[[-0.46  1.34 -1.92]
 [-1.89  2.31 -6.05]
 [ 0.01  1.99 -5.18]
 [-1.22  2.96 -7.67]
 [-0.62  1.35 -2.36]]
|
[[-0.46  1.34]
 [-1.89  2.31]]

[[ 2.03  2.08  1.08  0.47]
 [ 8.63 -3.72  7.71 -7.81]
 [ 1.76 -3.97 -2.19  4.58]]
|
[[ 2.03  2.08]
 [ 8.63 -3.72]]

[[-6.75  3.90 -3.43  3.68]
 [ 0.83  1.23 -2.50  6.45]
 [-5.90  1.13  0.71 -5.79]
 [-5.78  0.59  1.66 -7.67]
 [ 2.00  0.80 -2.36  6.82]]
|
[[-6.75  3.90]
 [ 0.83  1.23]]

[[6.44 8.84 6.43]
 [6.93 5.14 7.18]
 [5.98 6.18 5.22]]
|
[[6.44 8.84]
 [6.93 5.14]]

[[-2.51 -2.56 -5.41]
 [ 2.20 -1.00  1.94]
 [ 3.69 -1.74 -0.18]
 [ 0.65 -2.90  7.24]]
|
[[-2.51 -2.56]
 [ 2.20 -1.00]]

[[-6.98 -0.30]
 [ 5.18 -4.78]
 [ 2.04  2.23]
 [ 2.42  3.71]]
|
[[-6.98 -0.30]
 [ 5.18 -4.78]]

[[-3.84 -1.71  2.80]
 [ 4.55 -1.25 -6.56]
 [ 2.86  1.94 -4.21]
 [-0.47 -0.44  4.52]
 [ 1.08 -7.18  0.11]]
|
[[-3.84 -1.71]
 [ 4.55 -1.25]]

[[-5.90  2.56 -1.35 -8.07 -2.17]
 [-4.14 -1.55  3.20 -8.07  3.13]]
|
[[-5.90  2.56]
 [-4.14 -1.55]]

[[-1.70  1.53 -3.26  1.39]
 [-4.79 -0.75  3.62 -3.15]
 [-6.41 -2.55  3.89 -4.64]
 [ 3.29 -0.45  0.68  0.75]]
|
[[-1.70  1.53]
 [-4.79 -0.75]]
---
[[ 2.48  3.23 -0.28  2.82  3.94]
 [ 0.22  5.14  6.94  0.74 -0.29]]
|
[[ 3.23 -0.28]
 [ 5.14  6.94]]

[[-3.98  5.17  1.60 -1.23]
 [ 3.51  2.08  5.07 -0.63]
 [ 0.20 -0.09  1.81  5.89]
 [ 4.00  1.19  5.81  3.62]
 [-0.53  0.35 -1.01  7.44]]
|
[[5.17 1.60]
 [2.08 5.07]]

[[ 2.33  1.36 -1.45]
 [-3.39 -8.38  8.52]]
|
[[ 1.36 -1.45]
 [-8.38  8.52]]

[[ 1.07 -0.76 -2.25 -4.32 -5.01]
 [ 0.62 -0.54  2.24  6.27  1.65]
 [ 2.78  2.97  2.29 -1.74 -3.49]
 [-1.51  2.77 -0.06  1.85  2.16]
 [-1.41 -2.87  1.31  3.57  6.43]]
|
[[-0.76 -2.25]
 [-0.54  2.24]]

[[-0.90 -3.11 -5.53 -4.43]
 [ 2.90 -8.13  1.36  5.32]]
|
[[-3.11 -5.53]
 [-8.13  1.36]]

[[-0.18  2.23  0.59  3.75  8.07]
 [-1.14  1.82  1.39  3.52 -6.27]
 [-0.88  5.86  2.99  3.79 -2.35]
 [ 1.04  1.79  0.82  1.56  6.42]
 [-1.83  4.30  4.16 -0.17  4.26]]
|
[[2.23 0.59]
 [1.82 1.39]]

[[ 0.55 -5.70  4.24 -2.22  4.05]
 [-3.06  1.41 -0.40 -1.32 -2.37]
 [-0.32  7.64 -2.00 -6.45 -8.68]]
|
[[-5.70  4.24]
 [ 1.41 -0.40]]

[[-3.81  3.10 -2.65  4.86  2.93]
 [ 1.47 -0.11  7.35  3.20 -5.10]]
|
[[ 3.10 -2.65]
 [-0.11  7.35]]

[[-1.26 -0.57 -6.85  7.95  0.28]
 [-3.26  1.42  1.56  3.72  2.44]
 [-2.41  2.36  2.75  0.37 -0.64]
 [ 3.88 -2.27  6.05 -1.62  1.17]]
|
[[-0.57 -6.85]
 [ 1.42  1.56]]
